Rotation paths and how fast each direction turns (degrees per step)
Each turn is a multiple of 5 degrees from 10 to 175, or 0.
Each row of a path follows its step; steps can be skipped.

step 1: [-18.3   0.6   7.2   3.2  14.4  -0.3  14.8  -6.4  16.7 -14.2  -9.2  -9.9
  21.3   4.5   2.7  -8.5  -3.0  -6.7   1.2  13.3 -11.2 -33.2  -8.3  23.6
  -9.0  16.1   5.5  11.3  -2.1 -24.9  12.7  -5.6  -1.3   8.6  25.5   3.6
   1.9  12.8  -5.7  -9.6   5.5  -4.6   5.3  -9.9  -6.7 -22.1 -21.6   3.5
  -8.0 -37.2 -16.5]
step 2: [-24.0   2.6  13.1 -21.4  16.2  14.2  -1.1  23.2  -4.4  -0.5 -27.2   1.1
   7.5  -1.3 -12.7  10.1  16.1   9.1 -18.9 -15.1  -7.6  -2.6  -6.4  15.2
  -5.8   3.9 -31.9 -14.7  -3.6   8.6  -3.0   6.1  10.5 -17.1  -0.8  20.7
 -25.4  22.6 -17.9 -16.9   1.9   3.3   3.7 -19.6   4.2  -2.3 -11.9  -0.5
 -14.3  -1.6 -10.6]
step 5: [  0.9  19.7  13.0  -1.0  -5.8 -11.3  14.4  17.6   5.2  12.4  -1.1   0.2
  22.0   3.7  -3.3  -4.8   8.4  12.3  18.6 -14.2  23.3  -1.5   6.2   5.3
  -7.4 -16.8  12.4 -19.8  -0.2 -15.6  -1.7  20.5  16.6  -1.1   8.2 -27.0
 -25.4  -1.0 -36.3   9.3   4.7  -1.7  -7.6  -1.8   8.9  -1.8   4.8  16.7
  -8.0  -3.6 -27.9]
step 7: [-21.0 -23.0  17.7   4.0 -14.8   0.7  -2.7 -17.5  -9.4  -3.7 -20.4  28.7
   6.2   6.9   5.1  -4.1  -7.3 -18.9  24.6  -9.9   6.3 -16.6  -7.2   3.6
  13.2 -27.4 -16.0  17.1  -3.8  -6.6  -1.3  -7.1   6.5  13.5  -7.0 -12.2
  -7.9  19.0  -8.6  -7.4   4.6   5.1   1.2  -7.2   5.3 -16.5  22.5   9.8
   2.0   9.0 -31.7]
step 8: [  7.4 -18.5  -6.1  -6.5  18.4  -8.6 -17.0  28.7  -5.6  20.4   3.4  -8.5
  -2.8 -10.1   6.9   0.9 -17.3 -12.1 -11.3  14.0  17.3  -1.8 -11.4   1.2
   7.8 -21.9  13.3  25.6   4.1  23.0  13.4  -6.0  17.1   4.5  -6.6 -12.5
 -22.5   0.6 -15.3 -19.3   2.6   2.3  17.7  -4.2   1.9  -0.6 -12.0   4.0
 -19.1 -10.9 -27.8]
step 9: [ -7.2  -0.1   8.8 -13.4  13.2 -41.5   1.9  -2.5  16.9   9.7 -21.7  -2.6
 -14.7   4.9  10.3 -12.7  -1.8  16.2  15.1  -3.4  11.7   0.8  -3.7  -7.4
  10.2 -19.0   4.8   8.4  -9.7 -27.4  15.8  -9.2  -4.6  -4.2   1.8   6.7
   5.9  11.1   1.9 -16.3  -5.0  -4.8  10.3 -14.6 -21.9 -20.1   7.7 -18.7
 -32.8   0.5  -5.8]
step 10: [ 15.3 -17.7   2.4   3.4 -11.3 -27.9  20.1   6.1  -8.6  12.1 -24.2  -0.2
   2.1 -12.9   6.2  -8.8  -3.0   0.1   8.1 -15.1 -12.2   0.2 -12.0   8.7
   8.5  15.0 -18.3  -6.4   7.7  11.8  27.4  -5.4  27.5 -20.5  -5.4  12.5
 -19.4  -4.7  -8.6 -15.2 -15.1  18.1  12.5  14.3 -16.8 -20.9  -3.9   3.7
  13.3  -2.7 -17.0]
step 12: [ -1.4  -8.7  -5.2  14.5  17.9 -13.7  -0.5   2.4   9.9   0.3  -5.6 -23.2
  -4.4  19.3  -9.9   4.1   6.0  -1.3  25.4  -5.8   6.3 -20.8  -4.2  -2.3
 -13.5  22.5 -15.1  21.4 -12.6  11.6  21.8 -12.8  -9.2   4.2  39.7 -13.7
 -20.0  -0.6  -8.7   9.4  -4.6  10.3   7.1  -1.6  -7.4  -5.2  -3.8 -21.4
   9.8  24.2 -15.3]
step 13: [-21.8  14.2  -6.7  16.2  19.9 -17.7  -1.1  -5.9   2.2   7.0  -7.5   1.5
   9.1  19.4  -6.1  -6.5   6.3   7.4 -13.8   6.4  -4.1 -17.6   3.1  12.3
  -4.1   0.8 -11.1  -0.8   0.9  -4.8  12.4   8.6  39.0   3.4  23.4 -12.1
   8.6  20.2 -15.7 -22.0   9.8 -10.7   2.7 -11.8   1.0 -15.7  -4.2   4.1
  29.5 -29.3 -10.3]
step 15: [-29.2   1.9  -2.5   7.3   7.4   6.6   7.8 -17.3   4.9  21.0 -14.8 -15.8
   9.4  24.8  20.0  20.4   7.7  -0.1 -19.6  -8.8 -11.9  28.7  -4.5  29.5
   3.6   3.3 -11.7   8.9  -8.9   0.7  -5.8  -9.1  -3.1   3.7 -11.9  -7.2
   1.3   9.6 -13.0  -0.4   7.8   0.0  12.6 -12.5  -8.3 -23.5  -2.2  -3.7
  -1.0  24.0 -28.3]
step 18: [ -2.4  -6.3  11.6  11.1  -4.8  -5.0  12.4  -0.1  11.0  -9.4 -28.2  -6.4
   7.4   5.9  -6.5  -6.2   5.4 -22.0  18.9   0.8  -8.3 -22.4  -5.8  22.0
 -12.4   5.3  26.6   0.2  18.4 -15.3 -20.5  10.4   2.2 -16.3 -18.5  -6.3
 -18.6  -0.7 -24.1  -5.0  10.9  22.8 -14.6 -12.0 -13.6 -19.4 -17.4 -13.9
   2.7   5.7 -12.6]
Directions:
[ 5.6 -2.9 -6.2 -5.9  2.0  5.9 -2.0 -0.5 -1.4  2.7  1.6  0.5  4.6 -1.6
 -7.2 -1.5  4.1  7.5 -2.5 -3.0  5.7 -0.3 -1.3  0.2  0.6 -5.3  0.1 -0.2
  5.5  4.2  0.9  6.2 13.9 -3.3 -5.4 -3.7 -5.9  0.2 -0.4 -0.5  1.0 -2.4
  2.1 -4.2  1.8  4.9  2.1  4.2  2.3 -4.8  3.8]
130
[  0.8  -3.4   2.0 -11.2   2.6  -0.7   4.9  -0.5  -0.7  -1.7  -0.3   1.0
   1.1  -6.8   2.9  -3.6   2.0  -2.1   4.2   2.9  -5.5  -2.1  -7.7   1.8
  -0.8   1.5  -2.4   4.0  -1.7   4.3   6.5   7.5   0.8  -4.0   7.2   4.8
   1.3  -2.1  -1.7  -2.3  -0.4   4.3  -6.9  -4.3  -4.6  -1.0  -6.3  -3.4
  -3.9  -0.1   9.0]
40
[  5.3  -5.9  -6.4  -1.8   0.4  -4.2  -4.1  -2.2  -1.0   1.4  -1.0  -1.5
   0.7   4.8   2.7   3.1   2.2  -4.8   3.5   2.4   2.6  -0.8  -0.3   4.6
   2.0   1.9  -3.2 -10.6  -6.0   0.0  -6.4  -0.8   2.8  -0.6   7.2  -2.7
  -8.5  -0.4   0.3  -6.3   3.2   0.8  -0.2  -4.4   1.0 -11.3   2.6  -0.9
  -6.3  -3.5  -3.3]
0
[-2.4 -0.3 -4.9  1.5 -2.4  2.7 -1.2 -6.2 -0.4  1.3 -1.9  6.0  0.4 -9.5
 -4.7 -2.6 -0.7  5.6  3.0 -3.5  0.1  4.8  1.7 -0.4 -5.0  6.9  2.7  3.0
  0.5  0.6  2.5 -1.0 -6.0 -6.2  4.3 -7.9  1.3  6.8  7.9 -5.5  7.1  1.9
  1.9  3.0  2.2  1.3  0.1 -3.1 -7.8 -3.1 -3.5]
140
[ 4.5  5.2  4.9 -8.9 -4.3  0.1  3.3  0.3 -0.3 -3.7 -6.9 -7.1 -5.0  0.7
  6.5  1.5  2.4  1.6 -9.5  2.2  1.5  1.1  3.1  5.6  7.7  3.4  0.9  3.6
  0.8  0.1  3.9 -2.5  1.6 -0.4 -2.5  1.7 -1.5  5.3  6.5 -2.1  1.2  3.1
  7.7  0.7  1.0 -0.1  2.6  5.6 -7.9  1.5  1.4]
55
[-5.2 -0.9 -3.0 -8.7 -3.9 -7.3 -1.9 -0.7 -3.9  7.8 -2.5 -0.2  3.3  2.4
  4.9  2.1  0.6 -0.1 -4.2 -6.9  2.5  4.6 -5.1 -4.5 -9.1  4.2  5.4 -0.4
 -1.1  2.3 -0.6 -4.2  0.2  1.6 -2.7  7.8 -0.9 -2.9  0.8  5.7  4.3 -1.9
 -2.3  3.0 -7.9  0.7  5.4  1.7 -0.9 -5.5 -0.3]
60

step 0: [  9.1 -19.7  26.6  30.1  -1.7  -1.5  22.4 -11.6  10.0 -11.0   6.2  -0.1
   0.7  12.3 -17.8   7.3  -0.6  24.1  12.4  -3.6   2.6 -12.7  20.3 -18.5
  -6.6 -32.7   6.4   2.8  -3.6  29.9  17.4   7.1  11.8 -24.8 -16.0   3.0
 -17.0 -10.2  10.0 -22.0   2.7   1.2  -0.4   2.3 -24.0   4.7  -1.4  -3.2
 -15.5  11.3 -19.5]
step 2: [-19.8 -20.9   4.6 -14.2 -15.4   3.5   7.3  -1.3   8.9 -35.9  -5.7   3.8
  -6.7  15.4  33.6   0.3  -7.4  28.4   7.5  23.6 -20.8  -9.0  19.3  12.5
 -11.3  15.4   1.3 -23.4   1.8 -11.1  -2.2   3.9   3.1   1.0  13.2  13.8
 -12.9 -16.3 -14.8  -4.1 -29.0  -7.5  12.5 -21.1 -16.5  -8.5  -5.9  11.6
   1.9   6.3  -4.8]
step 3: [ 11.8 -14.8  -4.0  11.9 -15.0  16.7  -1.2 -24.6  -9.5  -9.7  -6.4 -21.2
   5.8  23.6  -3.4 -14.5 -24.6  -7.2  23.1   4.1 -27.8  -6.5   3.9 -23.5
   3.1   0.6  -7.4  -9.7  12.5  -1.6  -3.7  28.8   7.3  -7.8 -39.2   7.7
  -2.1  17.2  -2.0   7.2 -10.4  11.5 -11.1 -12.2 -31.9   5.9   4.6   4.1
  -7.0 -15.0  16.2]
step 4: [  2.2  10.7  13.0 -23.1   6.8   3.3   5.4  -8.8 -40.7  -4.5   0.7  28.2
 -15.3   5.0  -5.4   1.1 -12.8 -24.3  -7.6   8.3 -35.5  -3.0  15.9   9.0
  15.0  18.7   5.0  10.7   8.4  -4.6 -21.9 -16.5   5.5   3.9  -3.7   8.5
 -12.5  13.2   6.4 -20.5  -7.1  36.7   4.8   0.7  -2.4   1.8  -9.4  -6.5
 -11.2 -17.4  12.3]
step 5: [ -3.0 -35.8  -2.6 -19.9  -8.0  32.9  10.0 -24.8   9.1  -4.0  15.0  -0.5
  -7.4  18.4 -11.0  -9.9  12.4  10.4  11.1  -6.6 -13.2  -3.5   5.7   7.5
  28.7  -3.4   9.3  11.4  -7.0   6.0  -4.9  -1.0 -17.6  10.3  12.3  20.3
   2.4   1.2  14.2  -5.3 -30.3  -6.7  29.6   7.9  14.3   1.6 -22.9   1.9
 -16.7  -9.9 -18.3]
step 6: [ 22.8 -16.2   1.4  -5.2  -1.0  17.7  14.9  -3.6   6.3  -1.0   5.5   2.8
   0.3  21.8 -10.8 -20.8  24.8  -1.6  -3.6 -17.9  -9.6  -2.8 -14.5 -12.2
  -4.7  14.0  -9.9   6.4 -27.1  19.7  39.2 -27.6  -2.9  -9.4 -18.9   1.0
  -9.7  19.1  21.3  -1.3   1.7   5.7 -17.2   4.8 -20.3   4.0  -5.8   8.7
  -6.8 -10.2  30.9]
step 7: [  2.9 -11.1  -6.2 -25.2  -9.8   3.7   0.2  17.9  -8.8  23.1  -0.6  24.5
  -8.3   3.3   8.3  -5.1  24.2  17.6  -8.6  20.5 -16.2 -10.3  18.0  37.5
 -23.4  -5.3 -29.3 -12.3   6.5  10.0  -4.2 -15.8  16.6   2.4 -13.7  -0.5
 -10.6   5.4  29.5 -12.6   7.9  10.0  -1.7  22.9   3.8   8.0   0.9   5.7
  14.2  -8.2  -6.9]
step 8: [ -2.3 -11.6  -6.6   2.5   9.1  23.7 -16.9  11.1  12.1  -1.5  16.3 -29.2
   1.2  19.4  -6.9 -10.5  18.4   1.4  27.7  -4.8 -21.1  -0.1   1.4  22.0
   9.6   5.9  -5.0 -39.3  18.3  -4.5  11.6 -13.2   2.7 -18.3   6.5  17.3
  -1.5 -27.9  -3.3   0.3  -2.1 -15.4  -1.6  -2.8   2.0  15.0   2.5  -2.8
  22.3 -28.7 -15.9]
step 11: [ 12.7   3.6  24.9   6.3   4.4  -7.3  11.5  14.3  19.8  -5.0  19.9  -3.9
  -3.2  27.2   0.7 -11.9  16.4 -17.5   2.9   3.8  11.3   6.4  -0.2   7.2
   7.3  -2.0  30.8  -8.9   0.7  10.0  -3.6   0.7 -19.3 -20.7   1.9  30.5
 -16.3   1.7 -11.0   1.2 -23.7 -25.6  22.1  14.5  -9.7 -30.4   9.1 -13.8
  -0.8 -23.2  14.3]
step 12: [ 21.0  34.9  -1.1 -12.6 -11.8  -0.8   0.2   0.2  11.2 -24.2   5.8  24.0
  -6.1  10.4  16.7 -31.3 -10.2  27.9   4.6  -5.3  20.1  12.2   7.0   1.8
  13.4 -16.3 -16.9   8.3   3.5   3.3  10.9  10.4  12.8   1.1  -2.0  27.7
   5.3  17.8  22.2   1.5   4.0  -2.5   2.4  15.7 -12.1  -1.1   9.9   9.2
  -1.7   5.9  36.3]
step 14: [ -7.5   0.5 -21.4  -2.9   3.4  16.3 -18.0   1.1  24.0 -24.8   2.2   5.9
  23.6  34.6 -10.0  14.9 -13.1 -26.0  26.5  21.9   1.6  20.9  -7.6  23.8
 -10.9   4.2  14.7   5.6  21.1 -13.4  17.1   1.9 -11.6 -10.6 -19.8   7.0
  -3.7   3.5  10.8 -16.6  18.7  -3.1  22.3  11.9  -3.5 -10.2   1.1  -5.1
  -4.8  -2.5  -3.4]
Directions:
[ 0.2 -4.1  0.8 -4.1 -1.8 -2.9 -2.1 -0.4  0.8  5.3 -7.0 -1.3 -1.1  5.2
 -6.8 -3.0  8.0 -0.7  1.1 -6.2  0.6  1.7  7.1  3.7  0.0 -3.8  1.1 -8.3
  1.1 -3.8 -2.2 -3.9 -0.4  2.7  1.3 -7.2  4.7  3.6 -0.8 -5.2 -8.3  2.6
  0.9 -4.4 -1.3  7.4 -1.9 -0.8 -2.8 -0.3  9.4]
20
[10.5  0.2 -5.0 -4.1 -0.5 -5.8  5.7 -1.5 -3.0 -5.1 -2.1  3.9  1.8 -0.5
 -2.1  4.0 -2.8  7.0  0.8 -1.1 -1.4  5.5 -0.1 -1.3  2.2  5.4 -2.0 -0.2
 -4.6 -0.5 -7.8  2.7 -6.2 -0.5 -4.1  6.5  8.6  1.0 -4.7  2.0 -3.8  1.2
  1.8 -2.2  0.9 -3.6  2.7 -9.2  0.4 -5.2  3.1]
45
[ 2.2 -3.4 -2.1  8.4  2.8  2.6  6.8 -5.3  4.0  0.2 -4.7  0.1 -0.7 -2.0
  3.9  0.0  0.5  1.2 -5.5 -1.1 -6.3  2.4  1.4  3.9  4.6 -4.9  3.8 -7.5
 -5.4  2.0  1.2  9.1  2.0  0.2  1.4 -5.0 -2.0 -6.1  1.2  5.2 -5.1 -2.9
  6.7  1.8  1.2  6.6 -1.3 -1.7  2.5 -4.5 -7.6]
135
[ 3.9 -1.3  2.8  0.8  5.0 -4.0 -4.7  3.9 -0.4  7.2  2.0  9.8 -0.9 -0.2
 -9.4  2.8 -4.4 -0.7  5.0  6.2 -3.1 -0.5 -0.2  2.1 -2.1 -0.4  3.9  4.2
  0.5 -3.4 -3.6  1.5  3.0 -6.3 -3.9 -8.7 -6.6  3.4  1.5 -4.3 -2.1 -3.7
  2.0 -1.0  3.5 -1.3  3.3 -0.7  5.7 -7.8 -3.1]
110
[ 6.1 -2.4  5.4 -5.9 -2.3  0.5 -2.4 -3.6  2.2  7.7 -2.3  3.2 -0.6  3.9
  2.9 -5.2  1.5 -5.4  1.1 -1.5 -2.7  1.8 -1.1  3.3  2.3  0.0 -2.0 -6.0
  1.3  7.4  1.5 -1.9  6.2  2.2  4.1  2.6  2.5  0.9  1.2  6.4 10.2 -6.8
 -1.5 -4.5  7.6 -8.3 -0.3 -5.3  1.4 -3.2  0.6]
20
[ -0.7  -6.0  -1.2  -2.1  -6.7  -0.5   1.8   7.0   4.4   5.8  -1.4  -1.2
  -0.6   0.4   7.0  -5.1   3.2   2.1  -7.5   3.2   3.2  -0.2  -0.6   0.3
 -10.2   8.1   2.3   0.3  -2.9  -3.3  -0.6   4.0   1.1  -0.6  -1.9  -1.4
  -2.4   2.9   0.3   8.4  -6.5  -2.7  -0.4   3.6  -5.4  -6.6   4.0   4.4
   0.9  -4.6   5.1]
80
[  2.6  -0.3  -4.5  -0.1  -0.1  -1.2  -2.5   6.9   4.3   2.2   1.5  -1.2
   6.0  -8.5  -5.2   1.5  -2.6   5.1   0.4   0.3   2.4   0.6  -4.0   0.4
   4.6  -1.5   0.9  -7.7   5.9   9.2   0.3  -0.9  -4.8   8.2   4.9   0.7
 -11.7   1.9   1.8   2.1  -0.2   6.2   1.1  -0.9  -5.0  -2.3  -3.4  -1.9
   2.1  -3.0   3.7]
25
[  2.2  -2.7   1.5  -6.4  -2.6  -1.0   2.8   2.3  -5.7  -1.6  -5.6   2.7
   2.5   2.0   1.8   3.6   0.1  -1.9  -1.5  -1.2  -3.0  -6.7  -8.5  -8.1
  -3.4 -10.0   1.9  -1.5   5.1   2.2   3.9  -3.9   3.4   2.5  -2.4  -5.2
   4.2   3.1  -3.0   1.6   1.0   3.0   2.8   7.3  -7.4   1.4   7.5  -4.6
  -0.1  -1.7  -5.7]
110
